(in the rows, 128 means zero)
The rows below come in pairs that one turn or mirror swaps. Which row does each named row swap with?
The rows were stretched afterwards, more along some directions than others.
tos: [143 146 123 157 129 146 141 124 115 114 135 110 107 155 142 155 107  84
 127 141 127 161 115 158 127]
gagu: [124 164 123 121  92 124 124 129 142 131 141 131 121 114 149 127 120 100
 148 120 119 112 106 159 121]
fanal: [106 182 125 128 115 110 125 148  98 112 121 138 134 123 157 123 133 121
 132 114  93 115 120 146 115]
Vuse: [128 124 115 135 130 111 101 115 133 137 125 112 132 121 150 132 116 100
 132  95  99 109 128 149 172]
madub: [ 93 177 128 151 134 115 127 165  98 119 101 147 123 144 176 121 132 100
 144 136 103 129  86 140 149]
dobi: [129 170 136 117  88 147  97 142 138 120 139 134 152 127 172 131 109  97
 139 133 115 116 103 151 128]
Kitam: [130 155 110 168 144 149 142 132 109 111 131 112  98 150 149 145 101  95
 128 143 114 151 114 150 124]
lapi: [ 83 147 108 135  98 136  96 110  84 123 104 123 143 130 185 141 147 105
 143 122 130 109  99 142 141]
tig: [106 124 115 137 103 110  98 115 129 107 135 107 146 128 133 148 105 134
 123 118 123 111 110 147 150]
Bipiv: [ 96 163 134 131 121 127 122 132 110 113  95 104 133  97 186 120 108  98
 135 109 121 125 107 120 141]
Bifas: [142 145 116 157 132 153 136 126  98 112 123 111 108 157 151 155 104 101
 125 141 123 160 112 149 129]
dal: [104 169 129 120 111 112 115 131 114 117 108  95 120 100 172 121  94 104
 135 103 106 122 106 142 152]
fuf: [ 95 153 111 135 127 132 129 119 117 140 124 128 116 141 178 141 126 118
 134 105 119 123 119 162 160]
sabu: [102 149 124 131 110 106 132 125 116 116 117  92 113  91 160 126 106 105
 146  99 119 108 115 136 142]
fidug: [147 158 114 160 136 153 125 126 104 110 132 111 108 160 146 141  99  92
 125 143 115 154 115 159 132]
Lub: [129 157 126 105  83 143 112 141 114 129 124 134 148 127 178 148 120 110
 140 130 113 120 101 146 130]
nidil: [ 95 166 110 136 139  93 140 147 116 123 143 123 116 128 146 110 126  79
 147 133 105 130  91 123 127]
pepez: [123 146 135 131  90 129  94 121 130  93 133 111 162 142 139 139 109 125
 128 125 131 119 106 155 146]
bal: [135 171 129 123 131 124 148 134  94 122 105 123  89 146 173 134 132  84
 122 135 123 169 129 123 128]
dedi: [100 138 111 116 104 117 109 132 117 143 125 114 135 111 164 144  78  98
 141 104 100 109 104 152 160]
batel: [117 169 139 110  97 146 105 148 128 130 119 149 150 128 181 127 123 103
 142 140 115 127 106 143 129]
pade: [147 132 107 164 134 134 138 119 111 120 138 104  99 148 142 160 106  95
 122 133 123 145 114 149 129]
dugik: [144 141 114 160 134 148 134 129 111 122 132 106 107 150 151 155 106  93
 124 136 121 156 112 146 127]
sima: [136 165 111 112 119 113 115 107 103 131 118 133 135 126 137 110 119 118
 143 128  99 129 110 137 136]
faluv: [104 115 114 102 112 129 115 114  91 124  95 118 135 112 161 146 112 105
 127 141 108 154 107 137 154]
lor: [111 208 118 132 108 133 123  97 104 117 129 120 110 140 151 100 119  97
 135 125 105 122 110 166 123]
vaki: [107 144 127 126  88 124  98 123 123  97 124 120 152 142 148 146 107 134
 126 124 120 123 114 156 144]
sil: [111 156 135 130 116 131 118 139 111 107 115  93 131 103 178 131  89  93
 134 115 116 124 110 127 144]
popi: [ 95 163 113 134  98 121 113  99  86 126  77 121 121 127 201 104 132 119
 141 104 109 111  95 160 144]
tazu: [ 97 137 122 111  91 101 110 107 118 125 109 122 125 133 162 128 120 129
 154 116 135 115 109 160 142]
Bime: [121 185 141 130 111 124 113 100 132 117 122 106 127 128 165 129 116 106
 147 109 143 118 116 127 161]
Fip: [113 146 128 137 107 121  92 121 136  95 128 118 146 133 146 137 109 135
 125 122 121 106 108 155 151]
Pusag: [ 85 156 122 103  95 129  96 126 116 126 106 138 147 131 148 132 118 126
 126 113 115 132 138 136 153]
leza: [100 142 127 135 106 110  88 122 131 101 136 112 160 124 149 131  98 126
 124 113 119 104  99 147 155]
tok: [141 149 122 156 127 146 132 140 104 111 127 117 114 161 158 145  90  92
 121 138 110 165 110 159 134]
lil: [ 86 155 132  97 104 129 105 123 103 113 121 114 128 136 171 138  93 123
 128 118 120 115 130 181 189]
Vud: [107 140 130 129  99 124  90 123 120  96 119 120 155 139 151 141 107 141
 121 122 122 122 104 151 153]
voz: [106 153 131 132 107 119  84 131 122  90 128 119 151 141 152 129 101 130
 119 125 118 118 102 162 159]
sepig: [109 132 131 126 102 113  88 128 127 102 123 111 153 132 148 145 105 135
 125 118 122 113 103 142 155]
nade: [146 148 117 154 123 151 144 124 103 109 126 108 104 155 142 160 104  94
 126 139 121 159 122 152 122]
Siga: [105 164 126 129 153 124 145 136 100 122 110 127  97 126 168 117 111 100
 116 130 124 152 118 128 153]
lutom: [ 83 171 118 143 140 107 124 144  84 116 116 120 120 114 189 117 121 114
 122  97 118 121 100 152 163]
tered: [ 73 184 146 116 102 138  98 144 118 118 132 117 137 117 162 127  95 115
 129 123 137 140 119 142 141]
nomi: [108 155 112 146 119 124 124 108 138 129 106 120 142 116 167 118 130 109
 139 118 120 137  99 145 154]
Ramep: [111 148 132 136 116 129 135 117 113 123 118 109 106 105 126 128 124 107
 128 111 127 134 115 164 123]
nub: [152 185 160 119 113 131  98 123 121 120 116 120 108 136 168 132 102  97
 124 121 130 141 120 145 137]
paru: [ 95 171 121 124 113 124  95 110 120 130 113 144 141 130 165 102 129 131
 127 115 117 113 123 136 152]
duk: [149 144 117 160 138 145 134 128 110 121 144 108 111 148 149 150  99  85
 127 140 119 147 113 149 130]
dedu: [106 145 119 122 103 125 126 124  97 116 102  88 137  96 184 141 103 110
 135 102 116 120 106 123 146]
Nik: [133 153 106 123 126 120 149 111 110 120 115 111 119 119 149 141 110 106
 141 112 116 136 130 140 124]
Sed: [ 99 143 131 133  96 117  92 122 126 101 125 119 154 142 142 138 105 126
 131 122 118 119 110 155 149]
tume: [105 195 123 142 133 121 121 107 137 131 116 122 116 129 163  91 118  94
 137 125 124 124  96 137 114]
kolat: [123 182 133 115  91 137 106 143 125 129 135 126 131 131 172 133 122 101
 147 127 121 113 105 160 134]
pino: [123 161 130 126  93 110 121 115 124 126 145  88 138  97 172 132 133  95
 140 112 132  99  98 137 133]
sabus: [ 88 133 127  88  88 143 124 123 104 123 106 124 145 113 153 136 123 126
 140 137 134 127 102 167 156]
Vegug: [104 158 136 123 104 119  82 124 128 102 141 111 158 142 143 139  92 125
 124 120 114 111 109 158 157]
Tonag: [102 162 124 117 129 100 134 115 103 118 109 114 118 121 136 119 124 123
 139 118 100 120 110 122 142]
bapus: [ 82 203 143 136 132 132 126 168 115 129 132 151 114 136 173 118  97  98
 125 130  95 155 104 147 152]
fadit: [142 163 126 154 137 145 126 126 108 117 144 101 110 159 156 152  94  86
 123 133 116 149 118 159 137]
maz: [ 91 149 156 115 129 129  93 152 124 127 112 125 137 123 178 129 110 126
 117 120 122 113 127 160 175]

Pusag is swapped with bal
nomi is swapped with madub
bapus is swapped with Bime
sabu is swapped with gagu
lor is swapped with lil
pade is swapped with tig

